Here are some numbered points:
[ 42 -20 -36  51  45 -20  -3 -12 -15  43  46 -18 -17  34 -17  13 -23 -15
 -10 -23] 0
[ -1 -14 -14   0   2  -6  -4 -10  -1 -11  -2 -11  -4  -6 -11  -4  -1  -5
  -6  -9] 1
[-21 -45 -42 -13 -22 -23  -1  -8   0 -15 -19 -47  -4 -15 -28  -8 -26 -33
  -4 -14] 2
[  6 -63 -52  10  -6 -21  14  17  -2  -6  -1 -50   5  24 -45  20 -26 -46
  18  -9] 3
[23 -9 -8 29 18 16 41 41 35  8 23 -4 42 41 -2 33 10  4 47 30] 4
[ 69 -12 -22  75  86  -3  21   6  -7  76  79 -12  -1  54  -8  37   0   0
  14 -16] 5
[-11  43  48   3   6 -11 -27 -33 -28  15  11  32 -36 -13  22 -20  12  11
 -37 -17] 6
[ -1 -41 -38 -15 -21 -14  19  19   4 -23 -12 -34  18   8 -31  -1 -27 -29
  23   1] 7
[ 20  -4   6   4 -17  52  58  73  75 -25 -16   6  81  29   7  45  37  28
  62  56] 8
[-122   19   28 -119 -116  -14  -75  -44  -24 -124 -121    8  -26  -97
   -1  -85   -6    3  -56  -11] 9
[-19  30  28  -6  11 -25 -60 -59 -53   5   5  38 -45 -29  14 -46 -15   4
 -66 -36] 10
[ -89   43   53  -98 -102   10  -50  -22   -9  -94  -96   49  -10  -76
   37  -65   18   33  -42    4] 11
[ 12 -73 -77  24   0 -13  32  28   8  10  14 -66  21  30 -53  32 -30 -48
  31  -2] 12
[37 67 67 38 38 61 35 38 38 32 36 72 38 39 68 30 65 70 31 49] 13
[ 22 -36 -38  25  33 -30  -7 -25 -25  36  30 -31 -32  14 -21   4 -15 -23
 -12 -26] 14
[ -18 -108  -93  -26  -35  -57   17   28  -11  -29  -31 -114    8   -4
 -101    6  -85  -97   21  -34] 15
[-18 104 109 -14 -14  54 -17  -8   7  -9 -12 101   8 -17  93 -18  66  83
 -16  31] 16
[ -43  -93  -84  -49  -46  -71  -24  -27  -45  -50  -57  -94  -23  -44
 -105  -27  -85  -90  -21  -57] 17
[-35 -21 -18 -39 -42 -11 -24 -17  -4 -37 -37  -9  -4 -31 -15 -20   2 -15
 -17  -6] 18
[23 -4  2 19 11 34 35 41 43  4 16  8 44 36  7 40 18 25 52 33] 19
[ -2  16  29   2   8  -4 -24 -28 -19   7  10  19 -23 -21  23 -10   6  11
 -29 -14] 20
[-16 -52 -47 -22 -24 -23   8  13   1 -18 -27 -54   7  -9 -46  -7 -29 -45
   9  -1] 21
[-17 -77 -63 -15  -8 -66  -6 -22 -32  -4 -17 -80 -26 -15 -80 -12 -73 -81
 -14 -45] 22
New points follow, each followed by the numbers of its three nearest points above by angle, seen from the average point of the numbered points, nearest first.
[ 97   0  -6 101 107   6  35  17  -2  95 109   9  14  79  15  59  10   7
  29   9] 5 0 4
[-57  40  40 -41 -34  -2 -63 -32 -32 -43 -48  39 -35 -46  32 -53  11  21
 -53 -14] 11 9 10
[ -6   3 -15 -11 -28  32  29  34  37 -24 -20   0  37   1  16  13  21  19
  36  39] 8 19 4
[20  1  9  9  4  3  4  7  2  6  2 -1  7 10  7  4  7 -2  4 -2] 13 19 4
[-29  74  77 -26 -26  28 -25 -11   8 -16 -22  77 -10 -31  61 -34  43  56
 -17  19] 16 6 20
[-67   5  17 -68 -79   8 -44 -17  -1 -69 -77   2 -22 -60  -3 -48  -3   2
 -27  -8] 9 11 18
[ -7  48  53  -2  -2  28  -9   3  12  -5 -11  47   3 -11  41  -9  29  39
 -10  24] 16 13 20
[-35  85  84 -32 -25  35 -32 -20   0 -21 -33  82 -17 -39  73 -34  46  57
 -36  16] 16 6 20
[ -6  -5  -8 -19 -26  16  20  28  34 -29 -26  -4  32   0   1   7  22   9
  22  32] 8 19 4
[ 47 -39 -44  42  40  -7  26  15   8  35  42 -41   9  33 -27  41  -7 -17
  22   1] 5 0 12
[25 38 34 21 18 28 22 36 23 17 15 29 29 37 29 26 26 33 36 24] 13 19 4
[-6 32 24 -9 -7 13 -7  2  5 -5 -3 34  3 -3 35 -5 16 28 -5 14] 16 13 20
[ 11  -6  -6   3  17  -4  13   8  -3  10  14 -14  -1  13 -12   5 -10  -3
   5   6] 5 4 0
[-24 -17  -2 -29 -32  20  18  23  21 -33 -40  -3  32  -4   0   7   6   3
  29  27] 8 19 11
